In the data rows, 128 means zero.
Here is a table of points, one per row:
[154 147 138 162 190 163  96 111 101  88 104 136 173 156 129  89 104  75
 122 130 135 165 123 172 144 113 120 113 123 109 185 129 146 134 103 142
  94]
[126 122 120 136 141 161 172 174 146 128 123 119 137 108 154 158 156 157
 169 123 110  80  71  87 116 124 142 138 141 132 109 118 114  93 122 131
 141]
[114 143 164 129 146 161 113  80 114  80 187 133 152 151 145 110 110  82
 142  76 138 113 159 167 150 117  82  81  85 161 173 109 132 163  91 118
 120]
[120 114 144 145 163  97 119  52  77  84  92 127 122 175 150  77  49 108
 101  84 112 172 168  98 116 144 157 113 133  77 105 138 106 129 112  78
 106]
[179 144 138 100  93 127  84  64 128 155 136 172 139  95  86  90  78 146
  95 151 156 195 107  75 130  91 130  88  54 118 101  86 109  63 229 157
 173]
[101  99  71  55  68 129 136 149 151 134 112  86  77 101  96 114 152 147
 162 165 125 150 164 150 148 118 135  98 123 126 130 136 145 210 165 164
 172]
[124 156 104 136 124 149  82 116 240 112  27 210 106  74  88 203 137  98
  65  43  36   0 190  96 255 152 122 145 167 104  26 179 170 151 146 134
  68]
[130  84 162 194  80  73 178 128 213 172 197  13 199   0  58 106  56 124
 139 202 142 160 172 131 185 176 155 111 174  57 143 182 138 134 188 111
  98]
[186  87 148 107 150 119 154 150 170 111  42  83  98 135 151 137 146 146
 176 110 111  96 136  36 104 146 122 100 171  99 105  77  81 122 149  69
 135]
[ 60 199 108 164 164 209 165 119 141 148 132  79  86  54 140 162 145 205
 149 168  62 131 112 103  68 105 134 148 147 131 118 148  92 124 139  95
 151]
[124 134 167 149 143 136 193 158 208 111 122 134  65 113 124 142 168 167
 151 150 109  82   9 127 102 127  95 118 134 134 124 141 114 114 139 112
 128]
[127 178 132  97  76  97  78 164 137 145 123 180 158 150  76  96  70 129
 123 162 143 123 144 146  92  75 136 111 134 139 120  96 106 123  94 139
 151]
[140 150 184 143 191 177 141 133  52  91  84 111 141 168 147 146  98 133
 100 149 114 119 148 143 165 121 172  99 107 131 125 174 161 162 108 131
 165]
[ 31 152 230 102 162 125  70 222 109  67  96 166 194 159 171 144 119  51
  78 137 190 155 212 145  82  88 158 142 119  86 102 190  39 103 154 116
 118]
[ 94 129 186 136 150 146 130 131  83 204 100  80 108 143  92 148 126  60
  55  14  83  89 149 177 151 113 115 206 132  92 248  43 207 120 174  56
  88]
[129 149 120 154 154 142 144 130 105  84 107  88 101 140 178 159 170 124
 107 103  91 120 105 131 160 159 146  97 129 108 109 130 136 124 145 143
 139]
[118 137 136 162 162 152 137 110 100  75 104 113 163 163 156 127 127 109
  83 103 105 135 141 147 139 130 117  82 111 109 135 140 151 188 130 135
 148]
[ 80 101 139  96  61  77  97 197 125 137 214 133  54  29 199  75 101 136
 138 151  94 146 113 118 152 159 151 211 108 155 150  97  89 191 193 195
 148]
[163 159 211 167 214  51 191  97 141 117 140 187 137 144  82  76 116 120
  83 127 154 134 123 190 131 142  31 142 133 150 108 198 139 126 164 108
 141]
[ 88  63 196  63 198 165 104  92  89 213 109  66 161  91  86 125 244 167
  86 165  89  28  95 163 109 221 154  94 120 165   4  91  98 137  41 195
  77]
[135  78 109 162 236 161 146 163  74 128 116 135 138 125 146 177 158 182
 192  15 122 166 102 118 168  80 115 147 135 174  63 103  88 138 156 170
 124]
[164 159 106 115  86  83 108 100 122 163 153 181 169 105 107  74 108 124
 181 151 136 136 115 139 100 109  98 149 144 114 154 120 108 146 101 149
 134]
[ 88  72 100  42  74 119  82 188  58   0 195  63  52  94   0  80 189 183
 171 134 192 125  72  83 114  78 116 162 168 129  94 203 207 124 193  90
  72]
[137 152 125 164 122 119  83  92  96 134 138 173 152 136 126  92  85 100
  97 127 127 131 144 121  85  95 118 103 126 169 153 147 129 131 102 116
 128]
[ 84 131 141 140 132 156 170 150 155 138  93 101 106 111 125 166 158 137
 170 129  97 109  48  93  87  98 127 128 155 145 129 106  83 129 126 123
 131]
[ 95 107 215 101 118 142  80  92 128 152 154 130 186 160 255 131 179  79
 105  75 173 204 135 100 132 120 124 155 114  92 136 249 141 146 144  86
 115]
[124 117  92  65  78  84 124 140 151 180 135 118  89 103  94  90 129 141
 187 129 117 152 130 128 144 136 113 124 117 141 126 120 145 158 155 164
 169]
[127 180 148  63 143  91  51  56 190 237 195 135 180 197 168 131 142 131
 157 122 218 192  90 131 161 119 182 117 101 140 122 188 163 174  84  16
 139]
[120  52 113 189 134  97 162  64  99  74 116 176 160 223 140 117 200 121
 225 195   0 132 156 178 161 129 164 213  20 110  60  94 174 130 147  16
 103]
[160 115  60  39  88 134  98 136 162 174  88  92 119  94  78  83 183 158
 134 169 122 181 117 222 117 148 125 167 135 126  87 111 157 111 128 180
 101]
[146 129  90 132 130  12 120 114 191  99 189 109 113 109  99 108 108 138
 104 155 181 129 174  42  94 103  98 189 121 202 117 127 174  78 114 202
 139]
[123 155 150 123 150 184 111  72 102  66 167 104 168 132 147 116 121  95
 145  85 134 128 192 162 158 103  66 121  92 156 161 126 119 147  76 109
 137]
[150 124 201  87  99 106  79  68 200 102 140 185 145 131  91  99  73 170
  82 152 149 163 131  90 123 118 163 107  75 150 161  99  85  83 180 135
 150]
[ 91  12   0 143 112 108 132 204 163 201  15 101 124  24 176 131 133 148
  99 158 236 122 104 157 238  81 149 144  99 171 141 118 103 188  72  88
 168]
[110 146 139 159 110 141 140 107  80 105 100 103 139 140 175 166 153  91
  58  85 100 121 121 150 116 133 137 124 127 120 117 124 182 124 170 102
 110]
[235 180  54  83 197 136 165 255 116 171  93  59  89 150 127 108 171 147
  79 154   5 103 103 100 103 165 140 173 116 137 183 161  91 148 131  35
 104]
[170 150 122 134  76  94  75  97 132 156 161 164 133 110 117  75 114 111
 165 133 142 135 128 126  95 100 128 130 151 139 140 121 117 134 115 145
 130]
[184 191 227 126  80 111 112 152  58 155 122 127  66 122 123  76  75 107
 181 199 178 136 126 142 173 104 192 143 148 203 108 135 129  57  34 134
 168]
[ 51  46  62  68  98 156 235 125 140 150  82 136 104 121 150 131 136 228
 187 140 173 145 243 209 130 169 161  40 164 193 183 155 170 116 164 123
   0]
[ 79 196 122 185  84 198 255 199  95 185  92 121 120 189  62  53 209 105
 153 134 221  72 124   0 100 199 180 161   0  38 107 119 121 175 116 249
  22]
[ 89 124 117 153 146 166 158 169 159 122 112 130 114 119 146 115 169 159
 182 138  95  75  42  94 120 112 116 140 177 107 165 111 113 118 115 138
 153]
[111 140 131 180 154 150  99  91 105 104 116 159 154 160 146  90 111  93
  79 119 134 158 120 138 125 111  96  78 132 146 141 130 142 147 120 111
  98]
[134 145 117 139 143 179 162 157 154 126 126 104 110  95 138 168 169 161
 164 140  92  96  93  79  97  93 141 141 137 137 141 135 103 113 124 127
 133]
[ 85  78  31  38 162 201 143 123 193 142 144 140  22 101  93 141  69  40
 135 156 174 119 147 134  68 171 182 223 141 103 157 107 167 137 109 188
 190]
[167 136  62 189   8 119 156 142  88 121 187 152 182 158  20 143  79  19
 101  61 139 179 141 176  97 213 128 110 141 247 119 207  86 125 112  79
 173]
[ 72  71  79  58  82  98 155 157 159 139 103  89  81 125 116 101 139 150
 163 156 125 171 149 145 130 140 134 116 140 115 113 154 175 189 179 164
 174]
[108 114  64 111 101 122 132  50  87 108  78  57 137 233 153 213   1 115
  83 107  97  47  92 162 247  84  70 173 153  90 114 196  71 125 175 221
  33]
[115 157 134 134 104  95  72 117  97 184 118 194 165 130 138 106  88 137
 115 150 120 117 173 125  92 117  27 113 120 129 165 183 153 103  84 117
 164]
[131 133 139 160 145 132 101  90  90  94 132 136 158 153 165 116 104  83
  89 133 122 157 136 147 114 116 100  93 122 133 138 125 135 142 115 122
  85]
[158 111 143 163 136 162 124  96 101 125 164 153 177 169 175 110  99 110
 102 116 123 129 181 152 113 122 109  64 139 156 158 131 126 113 111 131
  56]
[112  75 137 163 162 145 124 132  90 126 109 142 147 155 137 178 137 127
  95  46  92 120 109 128 126 102 146 138 146 138 129 103 175 151 154 103
 111]
[113 124 141 128 123 161 181 147 159 127 112 105 109 106 136 169 170 160
 141 151 106  93  66  93  81  79 113 147 132 131 117 116 104 121 110 121
 145]
[121 101 124 135 155 137 148 159 101  58 133 126 106 124 197 130  98 150
 105  79  69  98 118 118 165 183 156 118  86  87 116  81 113 141 137 121
 124]
[125 139 115 148 136 154 130 152 132  85 106  85 133 134 186 157 180 128
 103 105  86 113 101 151 140 132 152 115 114 105 126 119 136 122 146 150
 127]
[117 157 156  98 132  50  94 165 157 148 152 154 202 109  76 164  96  72
 148 200 123 150 135  26 139 126 113 125 181 203 161  85 160  95 146 178
 108]
[183 175 139  79  84 107 106  73 127 137 132 156 142  83  95  99  95 130
 124 131 174 172 123 113 114  88 115 126  73 129 125  91  87  86 196 137
 158]
[235 105 173 163  85 121  78 111 151 171 126 202 108 140  86 104 177 103
 122 153 166 162 197 101 166  76 129 158 232 135 162  96  75 122 129 134
 144]
[118 110  81 158 146 191 188  99 172 113 154 101 122 144 106 183 196 196
  70 146 127 121  65  93 139 146 130 169  92 136 146 117 115 102 105 110
 132]
[165  78  85 152 191  86  71 169 170 149 137  51  79 169 149 215 178 114
 229 149 184  25 129 136  61 144 106  34  60 106 144 172  92  92 207 109
 165]
[156 138 142 166 137  81  88  82  80 157 153 168 144 112 116 104  89 100
 130 130 115 154 123 129  82  90 136 119 143 133 156 173 144  99  79 130
 122]
[161 107 205 233 141 191  66 157  85  71  86  91 100 161 161 255 128 244
 170 127 213 139 131 151 100 230 128 204 126 168 102  42 186 206 132 133
 157]
These points spread out most along one direction. Take the direction at right angles to it along which they spread out most. Go by this last direction. Where along it does each point below lie, from 0 to 99? 50 is the average, and the first point above lies past it. One standard deviation of the points above along it is 16.
[118 180 119 126 186 151 145  89  84 108 152 167 131 161 188 143 106  36
  77 165 149 151 142 152 154 173  84 122 161 123 124 116 142 115 120 103
 128] 67
[135 126 140 155 143 129 109 128  86 110 140 158 146 155 160 121  90 109
  68 126 109 173 154 141 132 117  74  81 111 117 115 144 172 139  86 112
  96] 66
[172 122 165 118 114 161 157 223 185 165 168 120  57 101 153 217 122 155
 142 132  78 164  93 131 109  82 114  81 105  66  43 110 159 140  33 133
  77] 49
[152 129 126 125 103 191 248 145 160 169 167 105 182 161 198 117 150 196
 149  75 119  19 151 161  93 122 183  72 197 156  90  68 119  57 160 156
 125] 55
[140 101 126  91 132 132 179 148 162  74  78  93 103 131 147 107 123 185
 154  69  90 115 111  65 130 159 114 136 108  82  99  77  71  87 111  77
 142] 54
[145 198 130 161  84  74  56 110 135 131 154 161 160 128 110 101  91 135
 136 180 189 112 141 165  94 192 124 156 138 148 129  92 125 133 109  75
 136] 40
[117 170 124 143 120  52  95 121 137 195 224 129  83 188  62  93 137 182
 117 134 157 157 178 150 158 103 116 126 172 112 148 122  46 113 106 150
 159] 33
[ 46 146 110 179 142 169  94 127 102  62  83 106 123 151 147 146 176 112
 112  83  83 169 119 163 181 184 137  80 107  86 184 136 161  41  98 160
 170] 70
[144 161 103 117 123  74 110 117 168 146 145 124 127  95  87  66  72 114
 165 124 163 145 110 153  69 125 168 165 159 121 124 110 132 112 119 170
 147] 28
[115 135 142 141 152  48 213  78  89  28 104 175 168 129 156 216 181 113
 108  99 121 109 139 160 137  94 165 105  90 100 168 142 153 148  64 157
 170] 70
[144 125  99 116  93 105  93 122  94 168 198 176 172 107  94  89 100 136
 148 161 161 111 123 121 126 106 113 129 162  79 114 112 130 101 108  99
 182] 34
[178  93  93   7 102 123 149 145 143 167 154 205  73  92 115 158 130  98
 124 152 146 154 117 122 142 203 150 155 200  92 152 114 117 158 147 167
 175] 26
